Rotation paths and how fast each direction turns (deg/step)
Each turn is a multiple of 5 degrees from 10 to 175, or 0.
Each row of a path follows its step; steps can be skipped.
path 1
step 4: [  5  -8   6  -7  -2   3  -6  -5  -1  18   4  24   2   4 -10  -7  11   1
  19   0 -17   1   9 -11 -13 -13   7  12   1  -4   0  -8  -4 -20  -6  -7
   2  20  -3  -1  -2  18  -6   4   3   5   1  -2  -7   8 -16  -4   1  11
  10 -10 -10  -5  -9   7  -4  16   6  -9  23  -1  14  12 -14  -6  15  14
   4 -25   2]
step 6: [ -6   2  20 -14   9 -20  -2  -1  10   8  -6  11   3   2 -11   5   1 -14
   4   7 -27   2  -7  16 -20   6  -7  -5  -9  12  -4 -10   5   7  -2   4
  23 -21   4  10   4 -11  -8  25  10 -10  -1   2  -3   1   8 -10   7   1
  -5 -13  -6   1  -8   7  -5  -6   2   4  12   8  16  -7 -19  12  -5   0
   9  10  -2]
step 7: [-13   4  -2  -2  -2  -2   5   9  12  -7 -13 -15  -5 -15  -7   6  -7   6
   9   8  -2   4  -7   1   6 -20  -9 -28 -14  -5  12   2  -8   1  11  10
   6 -10 -12  14  -4  -9 -10  -2 -11  -2  17   4  20   9   1 -14   0  13
   8 -13 -18   6 -10  10  15 -11   5 -19   6   3   5   1  -8   9   7 -23
   2  10   3]
step 8: [-12   3 -17   3   5 -13  11  14  -2  -9   8  -2  -8  -5 -13   3   7 -11
  -1   3 -16  12   1   8   4  -9   0  -1   3  -8  10  -3  -3  -4 -10   3
   3   8  -3   3   5  -8 -19  -3   1   6  18  12   4   2  27   6  -5 -23
  16  -3 -17  23 -14   6  -2   4   8  -1  -8  11   3  -2  18   7 -19   3
  11 -10 -20]
step 10: [  8 -16 -14  -6  13  17  -2  13  10  -9  -3   9 -11 -11 -22   0   7  -1
   0  11   2   4   6  -8 -10 -10  -9  12  10   1  -6  -1  -6  -1  -9  -8
 -17  -4   8 -24  -5   8 -21   9  -3  -9  -7   2   2  -1  -7   2 -15   0
 -11  21 -20   0   5  -7 -14   2   8  10  -3  25  13  14  -8  -2   6   2
  -3  -9  -5]
step 12: [-13  -1   5   6  19  10  -5  -5  -3  -5 -16  24   4   1 -15  -4  11  -9
  -1   7 -12   5   0   9  -7  14  -1 -15  -7  10  18  -1 -16   0  14 -15
  -2   2 -10  -5  14   1  11   7  -9 -10   4   2  -3  -1  -7  -2  -2  18
 -17  -5   0 -12  -2  -3  18   4  28  -4  21   7   4  -2   5   5  -4  21
  -2  -2  -9]
step 13: [ -7   7   7 -14   0   4   9   0  12  16   3  -4  12  -2 -14 -11  -1   8
  25  -8 -15   0   4  10   4   5  -2   4 -15   9  10  16  -5   4  -7   8
  16  14 -16   5  19   3  22  -4 -10  11  10  14  14  -4  -7  -8  -1  27
  11   4  -2  -1  -4  11  -1   6  16   4 -11  10  19  11   6   3  -2   0
   6  -3   6]
step 15: [  2   3  24   2 -11 -17  -3   4  14  -3  16 -19  -5  -1  -7 -10 -15  -1
   3   6  -2   3  -1 -17 -16 -10   6 -16  -2   4 -13  -2   1 -20 -11  14
  18  -9   7  -7 -10   2  -8   0 -16  -4  13  -9  -1  -1   6   3  10   8
  22  10  -9  -7  -4   3 -15  -1  26  -9   8  14  -2   2  -6   4   2   7
   7   6  -7]
step 17: [  4 -22   9   9   1   9  -5   9 -17 -13   4  -6  -8   0   0  -8  -8  -7
 -18 -15  -8  -5  -2  -3 -17 -15  -9  -1  -6   0  -2   8 -11   2 -18  -3
  -5  -1   4   1   8  -4  -3  12   8  -1  22  17 -19  10  -7   3   0  14
  11 -27 -13  18   3  -4  -8   4 -10   9   4  12   8  -7   3  17  -6  15
  -1   3 -11]
step 20: [-11   1  -8  10  -6  -5 -15   2  -5  14   3   1  16 -13 -14  -6  13  -8
  20   1   8   5  -3   5   3   9   6  -3   6  -3   3  -1 -11 -16   4  -7
  -1   3   0   4   4 -21  -6  -4  13  -5 -24   4  24  10   9 -18  24   3
  11  -4 -13   0  -7   2   4   8  15   1   9   5   6   4 -17  -4  -3  24
 -17   5  -6]
step 22: [  4 -21  14 -12  13  -3   9  15  -7   9  -6   3  -6   5   0   9  -5   8
   8 -17 -20   0   1  -6 -12  -3   0   6 -23 -11  -7   5  -2 -12   6   8
  13  11  -2   5  20 -19 -20   5   4   8  -8  -1   0  10  11 -11  10   2
 -10  10 -16  -2 -12   3  -2   6   8  -2   9   9   3  25  13 -16   1 -12
   4   5   6]
Speeds:
[ 2  2  0  2  1 -4 -3 -3  1 -1  0 -2  2  3  0  0  0  0  0  1  2  5 -1  2
  4 -8  1 -1  0  3 -5 -1  4  2 -2  2  0  2  0  1 -3  5  2  3  4 -1  2  3
 -1 -2  1 -1  0  3  0 -5 -2  0 -3  0  2 -1 -3 -1  3  5 -2  2 -1 -1 -2 -2
 -1  0 -3]
35
[ 3 -1  3  1 -1 -2 -3 -1  1 -1  4 -2  0  5  3 -7  4 -3  0 -2  3 -5 -4 -2
  0  0  1  1  1 -1 -3  2 -5 -1  3  1 -1  0  0  5  5 -1  0  1  1  1 -4  1
  0 -3  2  3 -1  1  1 -1 -5  1  0  1  1  1  0  1  1 -4 -3  2 -2  2  4  1
  0  1  1]
20
[ 0  2  1  2 -4  2  0 -2  6 -2  2  1 -2 -2  0  1 -3 -4  4  2 -4  0  0 -3
 -1  2  0  2 -2  4 -1 -1 -3 -3  1 -4 -1 -2  0 -2 -1  0  0 -2  4  7  3 -4
  2  0 -1  0 -6  4 -1  1  1 -3  0  0  2 -2 -1  0  3  0 -2  1  0  2  2 -3
 -1  0 -2]
125
[-1  4 -2 -5 -1 -1  3 -4  0  0 -2 -2  3  3 -2 -1 -1 -4  2  0 -2 -1  6  3
  1  0  2 -1  1 -1 -3  2  1 -3  3 -5  0 -2  0 -1  5 -2  1  1 -1 -1  2  1
  0  5  1  4  8  4 -3  0  2 -2 -3  3 -1  0  0  0  1  1 -2  0 -2 -2  2 -2
  2 -2  3]
45
[ 1  6  2  0  3 -4  1 -1 -6 -2  0  5 -1  0  2 -2 -1 -5 -1  3  0 -2  0 -2
 -2  2  2 -3  3 -2  1  5  3 -1 -3  3  0 -2  2  5  0  0 -1 -3  0  1  2 -4
  1 -1 -2  0  0 -1 -2  2  1  0  1 -3  2  2  1  1  2  6 -2 -1  3  1 -3  0
 -2  0  1]
115
